Each path below is one point turned by a fixed rotation once a step. After each direction that follows a path, write how fast that rotation turns it, in degrees a step (0 if it stays still).
Each turn is a multiple of 5 degrees from 10 to 175, or 0.
Each row of a path follows its step; steps can be skipped.

step 0: [ 15.2   9.1  17.2  -9.5  11.7  -6.1   4.6 -22.1  -2.4  -6.7 -18.2   2.0
   3.0  -7.7  19.1  12.1 -14.2  14.4   3.8  10.9 -16.2  46.8  19.4   1.9
  13.7 -18.7  12.5  22.7 -25.5  -5.4   7.8  23.6  -1.7 -32.8  -7.2   9.2
  -5.2   4.7   7.4  -7.8  22.7   1.1  19.7   2.5  18.0  12.9  16.6  21.2
   3.1]
step 1: [-14.9  -2.6  11.9 -20.5   3.9 -15.0  38.0   5.5  -4.2  17.3  13.8  15.3
  -5.1  12.2  -6.7  17.0  -9.6  14.5   6.9 -15.1  -3.4  15.5 -13.8  -6.8
 -10.1 -31.0  19.4  34.1 -23.3   1.0 -11.6  10.3   8.7  13.6  22.7  -7.8
  16.6 -13.3  -8.8 -29.2   6.0  -2.1   9.2   9.5 -20.5 -22.1 -16.2  -1.9
  -1.7]
step 2: [ -6.2  15.6   6.6   5.3 -21.6  14.8 -10.9  -7.4  32.5  17.6  11.4  15.4
   9.6 -13.7  14.8  -2.5   5.1   7.4   4.0 -34.6 -10.4  11.4 -19.2  24.3
 -23.8  -9.9   6.4  24.5 -13.3   6.8   1.1 -26.7 -10.2 -26.4  15.2 -10.9
   2.4   5.5  -0.7  -0.2 -14.4  18.8  26.1  -1.5 -13.4  22.0  12.3 -10.5
  -3.6]
step 3: [ 35.4 -11.7  24.7  32.6   1.3  -7.6  -3.9 -16.5   9.1 -20.5  24.0  17.0
   7.2  -7.1  -9.5  21.7  18.9   1.8  28.0  -9.3   5.2  12.3   8.3  18.6
 -15.3   0.8  17.0  -8.4 -16.9  -8.2   7.2  27.0   5.2 -19.3  10.7   2.2
   8.7   9.4  14.0 -20.8  -6.0 -11.2  22.3   9.2  24.3  -2.3 -12.4   3.8
  -8.0]
step 4: [ 10.8 -13.4  19.0 -14.8   0.1  -5.7  22.0 -17.4 -19.1  -7.0  -0.8   1.6
  -7.4 -13.5  27.8  12.6 -17.3  14.2  19.1  -4.6 -17.8 -11.8 -26.6 -14.2
  12.1 -23.6 -24.4  18.4  -1.9  16.5  -5.4  10.1   4.8 -14.0  31.8 -21.3
 -16.0   0.6  20.5  -9.4  10.3  15.8  12.4  -0.7  14.9  12.3 -28.9   3.2
  -5.8]
step 5: [  9.3  30.0  24.4 -22.4  27.0  -8.4  -6.2  12.2  11.2   5.5  26.9  -6.9
  -5.0  19.1   4.1  -0.2  -8.8  34.9  17.1   3.4 -25.6  17.6   7.4  18.0
   6.6 -18.3  -1.2  -2.4 -18.6  -2.7 -13.9 -10.9   9.3 -17.6   8.7  -7.7
   3.1   3.5 -27.4   2.4 -19.1  13.4  26.5  13.4  -6.3  13.0  -3.1  -2.0
  20.8]
step 8: [  0.5   3.2  20.3   6.3 -15.8   6.6  15.1  -9.3  -2.4   3.4  24.8   4.2
  22.7   9.1  11.9 -13.7   4.1   8.1  17.8  -4.6 -34.3  -0.2  -0.2  26.3
   1.4 -33.1  24.5  16.3   8.6 -25.9   7.9  -4.9   2.5 -22.8  15.7  -5.1
 -19.8   7.6  -7.6 -22.5   3.1  22.4  14.6   4.8  -2.3  12.9  -0.1  -6.2
 -35.3]
step 9: [ 12.8 -17.3  -8.0  12.6  -6.3  -2.7  -3.0  -4.4  15.2  -4.1   8.4  -6.7
  -1.3  17.9  19.6  11.8  -2.6  19.1  10.2 -24.6   6.4  29.1   8.2  -6.5
 -25.6 -23.7  -2.0   2.1 -31.2  -0.3   3.6  14.9  22.8   1.4  27.0 -20.9
  -5.1   7.4  -2.4   7.4  -4.5 -19.7  24.5  22.6  28.7  29.6 -15.5   5.3
   2.2]
step 10: [ 26.7  20.2  29.9  -1.5  -7.4 -22.2  24.7   9.7  -2.0   3.2   1.8  31.8
 -17.1 -12.8   2.5   6.1 -17.5  -2.6  31.4 -15.0  -7.9  10.7 -23.0   5.1
  -2.7 -13.4 -24.3  24.2 -17.6   0.7 -12.8  23.3 -15.0 -13.4  -4.4 -12.3
  -1.5   4.7   1.5   6.7  16.4   9.2  20.7  -6.5  10.0   2.8  12.4   8.4
  24.5]
step 11: [-10.5  18.0  17.3  -1.6  24.8  16.6  12.5 -19.8 -12.2   0.3  13.5  -3.9
 -13.7  -2.8  14.0  30.8   9.0  14.8   0.3  19.1 -18.8  23.4 -27.0  27.2
 -17.2 -15.5   8.1  17.8   4.1   7.9  -3.4   0.7   7.1 -31.5  21.6   7.3
   9.8  -9.6 -13.8 -28.3 -19.8  -6.8  17.8   1.0 -12.7  -7.5  -6.8  -1.3
   8.1]
step 12: [-11.3  -2.4  -1.6 -16.4   9.0   0.5   8.0   2.2  23.1   4.6   8.4  24.5
  -2.1  -8.6  15.4   3.5   7.5  13.1   6.4 -18.7  -7.7  20.1   6.0 -11.7
  17.2  -9.8  32.3  -4.3 -16.2  11.9   5.2 -11.2  -2.1 -25.0  11.0 -14.3
  34.7  21.3  20.5  -2.8  -7.5  11.0  39.0   2.3  17.1   5.1 -12.6   4.5
 -34.1]
[  1.1   3.4   3.1   4.3   5.4   2.4   1.0   4.4  -3.9  -8.6  -2.3   3.1
  -5.8   1.5  11.1  -1.2 -11.4   2.3  -1.8   1.2  -9.8  -6.9  -1.1   5.4
  -5.9   0.8  -4.6  -7.7   4.4   2.2   0.4  -0.2  -2.6   1.0  -1.0  -1.9
   7.3   4.4   2.8   0.1  -0.1  -5.1   1.9   2.9   7.4  -2.8  -1.5  -4.0
   7.0] | 60
[ 1.3 -1.9 -2.1 -7.0  3.1 10.9  1.1 -6.6  1.6 -1.2 -2.4 -6.8  2.7 -1.4
 -1.0 -1.8  9.0 -3.5 -2.5  0.2 -5.0 -0.5  5.5  6.4 -1.2 -1.5  1.7 -6.1
 -5.2 -8.7 -0.3 -2.5 -5.3 -2.7 -3.3  1.0  2.8 -1.1 -3.0  0.5 -8.4 -9.2
  8.8  3.0  4.6  7.3  5.8 -1.6 -2.6] | 120
[ -1.7  -1.0  -0.3   2.0  -2.1   2.5 -12.9  -0.4  -2.7  -5.7  -0.1  -2.5
  -8.1  -0.6  -0.5  -4.2  -3.6 -10.7   8.5  -0.2   4.7   7.0   6.3  -1.0
  -2.3   4.7  -0.2   4.7  -8.1   1.0  -6.5   7.4   0.5   2.8  -2.3   3.9
   1.6  10.3   7.8   0.6   1.2   0.7   3.7  -0.8   1.6   2.5   1.9  -3.0
  -1.3] | 110
[ -2.2   6.7  -9.6   3.3   3.7   0.3   1.8  -1.2  -5.6  -5.9   1.0   1.7
   2.4   6.6  -3.0   3.6   4.6   3.8  -2.3   3.4   1.3  -2.5   1.7   6.2
  -0.9  -2.2   7.9   0.3  -5.8   7.2   0.0   2.8   4.8   3.9   5.4   7.4
 -10.2   0.9   1.4  -9.8  -0.3  -3.8  -0.8  -4.2  10.4  -5.1   2.9   0.3
  -1.4] | 135
[  0.5  -5.0   2.1  -6.9  -0.6   2.2   1.9  -2.3  -2.3   1.8  -3.5  -0.7
  -8.8  -4.7   0.9  -1.8   2.3   2.0   0.5   9.6 -10.5   6.0   6.5   5.5
   6.9  -4.5  -1.9   6.5   6.5   0.7   5.4   4.7  -0.6   0.3  -0.2   1.2
  -1.7   0.7   5.4  -6.0  -1.6  -4.2  -5.7  -4.9  -3.2  -4.4 -10.7  -2.1
  -6.1] | 100
